j_595: [ 54 130 145  95  93 164 124 127 111]
j_867: [ 54 130 145  95 116 126 106 114 122]
j_362: [ 44 137 112 108 126 150 177 150 128]
j_985: [ 94 122 118 136  88 116 150 135 114]
has: [116 126 106 113 122]
no
has: [126 150]
yes
has: [164 124 126]
no
has: [ 54 130]
yes
has: [ 95 122 118]
no
has: [126 116]
no
has: [130  54]
no

j_595: [ 73 156 133  95]
j_273: [124  88 187  92]
j_867: [ 73 156 133  61]
j_985: [146 129  42  54]
has: [ 73 156]
yes
has: [ 61 133 156  73]
no

j_362: [ 94 112 110 104 124 126 161]
j_736: [ 96  98 110 118 127 117 122]
j_333: [152 170 180 148 168 169 144]
j_453: [124 144  99 139  94 112 160]
j_985: [112 144 159  84 143  89  78]
j_273: [225 132 142 160 140 155 167]
has: [159  85]
no
has: [ 83 143  89]
no
has: [112 144 159]
yes
has: [124 144]
yes
has: [110 112  94]
no

j_362: [ 89 123 202  60 176  68 141 114 119 164 200 107  94 163 102  40 160  83
 117 173 235 127 149 157 157]
j_273: [129 128 123 116 127 132 126 118 107 129 144 136 129 116 121 128 131 125
 126 125 132 132 120 132 110]
j_453: [145 132 110 116 133 121 140 122 113 120 134 121 121 117 128 127 141 144
 129 127 126 120 135 119 142]
j_868: [115 128 121 116 125 128 118 120 119 124 129 123 125 135 140 123 114 109
 120 117 126 132 132 114 132]
has: [107  94 163]
yes
has: [132 132 126 117 120]
no
has: [119 135]
no
has: [126 132]
yes
has: [134 120 113]
no

j_867: [216 139 111  52]
j_453: [183  71 140 185]
j_985: [190 156  89  58]
j_362: [ 66 147 206  85]
j_736: [ 92 126 213  92]
j_595: [ 92 139 111  52]
j_868: [ 92 126 213 205]
has: [ 92 213 126  92]
no
has: [190 156  89  58]
yes
has: [140  71]
no
has: [ 52 111 139]
no
has: [183  71 140]
yes

j_333: [ 84 106 132  75 113 154 210 123 146 121 132  99  59  78  97 198 155 170
 184 142 137 136 153 123 162 104  78 159 211 166 203  91 132 127  81 113]
j_362: [128  97  96 158 122 144 110 113 150 147 116 129 171 132  85 181 109 104
 153 104  89 116 122 148 114 120 161 138 120 153 142 115 121 132 147 118]
j_985: [128  97  96 158 122 144 110 113 150 147 116 129 171 132  85 181 109 104
 153 104  89 116 122 148 114 120 161 138 120 153 112  47 119 118 114 150]
j_453: [128  97  96 158 122 144 110 113 150 147 116 129 171 132  85 181 109 104
 153 104  89 116 122 148 114 120 161 138 120 153 112  47 122 107 141 103]
has: [127 132  91 203]
no
has: [116 122 148 114 120]
yes

j_657: [ 91 124 165 176  80]
j_352: [101 202  94 190 113]
j_736: [101 202  94 190 137]
j_867: [130 213 132 161  91]
j_595: [ 85  62 132 135 107]
j_273: [101 213 132 161  91]
has: [130 213]
yes
has: [213 130]
no
has: [101 202  94 191 113]
no
has: [132 161  91]
yes
has: [101 202  94 190]
yes

j_180: [127 120 130 146 138 143 153  72 150 118 128 121 130 125]
j_867: [141 133 141 111 127 110 105 164  99 139 124 123 113 127]
j_868: [136 131 140  76 135 123  80 208 100 153 144 134 121 140]
j_595: [134 133 135 124 132 115 117 159 126 140 141 128 137 129]
j_362: [ 98 124 120 159 106 146 152  67 152 111 110 129 122 122]
has: [126 159 117]
no
has: [152 146]
no
has: [144 134]
yes
has: [152  67 152 111 110]
yes
has: [123  80 208]
yes

j_736: [120 142 105 110 137 130 148 139  98 129 150  91 106 141 111 142 137 170
 138 140 116 126  94 142 145 110 163 132 106 151]
j_595: [ 98 110 172 129 126 103 152 115 160 108 163 131 111 177  81 129 123 108
 100  71  76 133 188 124  98 165 112 126 125 120]
j_985: [ 90 137 132 164 136 123  93  95 132 133  77 174 144  88 110 120 147 164
  92 174 155 111  71 184 152 105 175 113 114 149]
j_362: [165  74 142  74 162 105 164 145 109 103 160  67 146 215  85 100 115 111
 146  52  75 132 200  76 114 173  94 130 164 109]
j_867: [ 99 168 123 178 103 168 155  94  89 100  67  60 100 178  79 134 134 141
 125  91  89 130 172 161  93 143 145 128  93 107]
j_180: [113 166 126 159 116 119  99 120 164 131 141 184 104  80 125 153 116 104
 134 175 137 131  83 129 140 112 149 138 123 118]
j_453: [169 139 109 137 113 119 133 139  85 151 211  66 141 114 177 106 177 176
 164 122 121  79 158 127 110  98 104 163 120 150]
j_273: [141 151 158 127 130 105 114  94 140 120 109 145 135 114  69 151  99 117
  98 137 113 158 101 119 128 160 128 125 103 109]
j_352: [140 105 145 129 119 111 172  95  96 124  86  60 118 212  99 133 120 155
 128  62  84 140 167 115 143 160 149 116 139 108]
j_868: [147 158 129 110 139 100 155 140 132 140 126  76 128 181  73 121 116 139
 125  89  85 141 153 108  98 166  93 159 109 121]
j_333: [ 95  99 169 139 135 103  91 143 164 120 109 188 127  88 148 148 121 102
 104 173 175 147  80 148 111 105 110 140 120 154]
has: [111 115 100]
no
has: [128  63]
no
has: [145 128  93 107]
yes
has: [172 111 119]
no
has: [128 181  73 121 117]
no
has: [111 142 137 170]
yes
has: [ 98 129]
yes

j_657: [161 133 149 173  94 161  96]
j_453: [161 133 149 164 200 181 210]
j_180: [173 130 138 140  62 209 104]
j_868: [161 133 149  97  78 209 134]
j_985: [137 132 178 200 185 126 155]
j_352: [140 125 155 140 154 177 173]
j_736: [161 122 158 124 128 239 186]
j_867: [138 124 142 117 141 182 172]
j_273: [149 124 156 131 143 206 182]
j_595: [125 127 173 171 206 135 190]
j_362: [173 130 138 140  62 209 141]
has: [140 125]
yes
has: [138 140  62]
yes
has: [140  62 209 104]
yes
has: [149 173  94 161  96]
yes

j_595: [110 127 117  79 108  55 174  97 178  91 121  68 140 218  84 117 108 116
  59  62 137 105 101 112 226 143  30 211 125  19 125  78 125]
j_657: [100 120 116  80 116  47 176  86 180  88 126  72 148 213  85 114 100 116
  58  71 131 107  99 120 213 147  21 207 129  27 119  79 126]
j_333: [ 95 117 119  81 112  45 173  87 182  94 124  67 149 219  76 115 107 116
  58  63 134 102  93 114 221 151  19 210 128  21 118  77 122]
j_867: [ 98 117 118  82 110  44 171  88 181  96 126  67 148 214  76 116 106 116
  60  68 138 106  95 113 221 154  24 209 129  23 117  78 124]
j_453: [109 128 117  80 109  54 172  97 179  90 120  67 140 219  85 116 110 116
  58  60 138 105 101 111 227 144  29 213 126  19 126  80 124]
j_352: [106 124 117  80 110  51 174  95 176  92 120  69 139 221  82 116 108 116
  60  60 136 105 100 113 227 144  28 212 124  17 124  76 123]
has: [113 221 155]
no
has: [129  27 119]
yes

j_180: [153 158 203  83 219]
j_595: [109 100  55 157  52]
j_867: [134 130 138 113 143]
j_273: [153 158 213  83 219]
has: [158 153]
no
has: [109 100  55]
yes
has: [ 52 157  55 100]
no

j_868: [125 130 129 111 125 135 138 124 121 141 126 129 138 143 135 121 131 135
 120 141 125 138 125 136 135 130 143 126 113 129 123 123 131 127 116 118
 132 141 138 124 138]
j_595: [125 125 122  72 123 135 155 124 121 144 133 124 155 193 135 103 126 135
 120 163 125 153 125 136 134 128 191 138 102 126 119 123 126 127  82 111
 132 166 167 125 138]
j_657: [125 127 122  56 115 132 144 124 108 154 128 129 146 182 135 112 131 145
 120 163 125 143 124 136 135 130 187 138 102 126 106 123 122 127  96 100
 132 162 165 124 140]
j_453: [125 130 129 111 125 135 138 124 121 141 126 129 145 153 135 121 131 135
 120 148 125 143 125 136 135 130 156 126 110 129 123 123 131 127 107 118
 132 143 138 124 138]
j_867: [125 132 129 109 125 130 137 124 114 147 126 130 139 153 135 126 153 158
 120 163 125 130 125 136 151 145 165 126 102 129 111 123 131 127 104 115
 132 143 138  95 138]
j_352: [125 130 129 111 125 135 138 124 121 141 126 129 138 143 135 121 131 135
 120 141 125 143 125 136 139 130 165 115 102 129 126 123 138 127  86 122
 132 143 138 124 138]
j_333: [125 127 127  95 125 135 150 124 121 141 129 128 152 184 135 104 124 135
 120 163 125 153 125 136 135 126 177 131 102 127 123 123 130 127  82 118
 132 158 157 128 138]
j_362: [117 155 139 167 144 166 138 105 126 141 110 138 163 167 160 121 131 137
 113 197 125 143 125 136 177 134 183  83  73 129 126 105 163 127  47 126
 144 143 138 110 138]
j_273: [122 129 126 101 125 162 169 124 121 141 131 125 182 224 135  83 104 127
 120 178 125 179 125 136 135 114 210 126  91 124 123 123 131 127  32 118
 132 177 171 143 141]
j_736: [125 130 129 120 125 135 136 124 121 141 126 129 139 145 135 121 131 135
 120 156 125 136 125 136 135 130 153 125 103 129 123 123 131 127 108 118
 132 141 138 121 138]
j_985: [125 130 129 111 125 135 137 124 121 141 126 129 140 146 135 121 135 138
 120 158 125 133 125 136 135 131 157 126 105 129 123 123 131 127 112 118
 132 143 138 117 138]
j_180: [125 130 129 128 125 135 138 124 121 140 126 129 146 153 135 121 131 135
 120 157 125 143 125 136 135 130 156 126 102 129 123 123 131 127  96 119
 132 143 138 124 138]
has: [124 144 132 115  56]
no
has: [130 165 115 102]
yes
has: [129 111 124 135 138]
no
has: [131 125 182]
yes
has: [123 131]
yes

j_595: [178 128 104 130 129 127 132 122 129]
j_736: [ 75 119 112 115 156 123 137  48 138]
j_453: [132  73 131 126 132 138 141  91 132]
has: [138 132]
no
has: [130 104 128 178]
no
has: [132  73 131]
yes

j_273: [161 171 106 151 151  93 155]
j_362: [146 131 129  99 216 101 177]
j_985: [104 120 124 128 118 106 163]
j_333: [100  93 101  98 172 113 148]
j_868: [147 129 138 154 126 104  99]
j_352: [130 120 120 153 159 130 133]
j_595: [ 96  94 139 120 123 161 144]
j_657: [105 199 146 117 207 118 171]
j_453: [156 132 128 134 173 132 115]
j_180: [120 132 120 147  97 162 147]
has: [120 147  97 162]
yes
has: [103 120 124]
no
has: [105 199 146 117]
yes

j_453: [118 143 134 121]
j_868: [ 62 228  89  85]
j_867: [155  94  21 148]
j_657: [118 143  92  88]
has: [228  89  86]
no
has: [ 92 143 118]
no
has: [143 134]
yes
has: [143 134 121]
yes

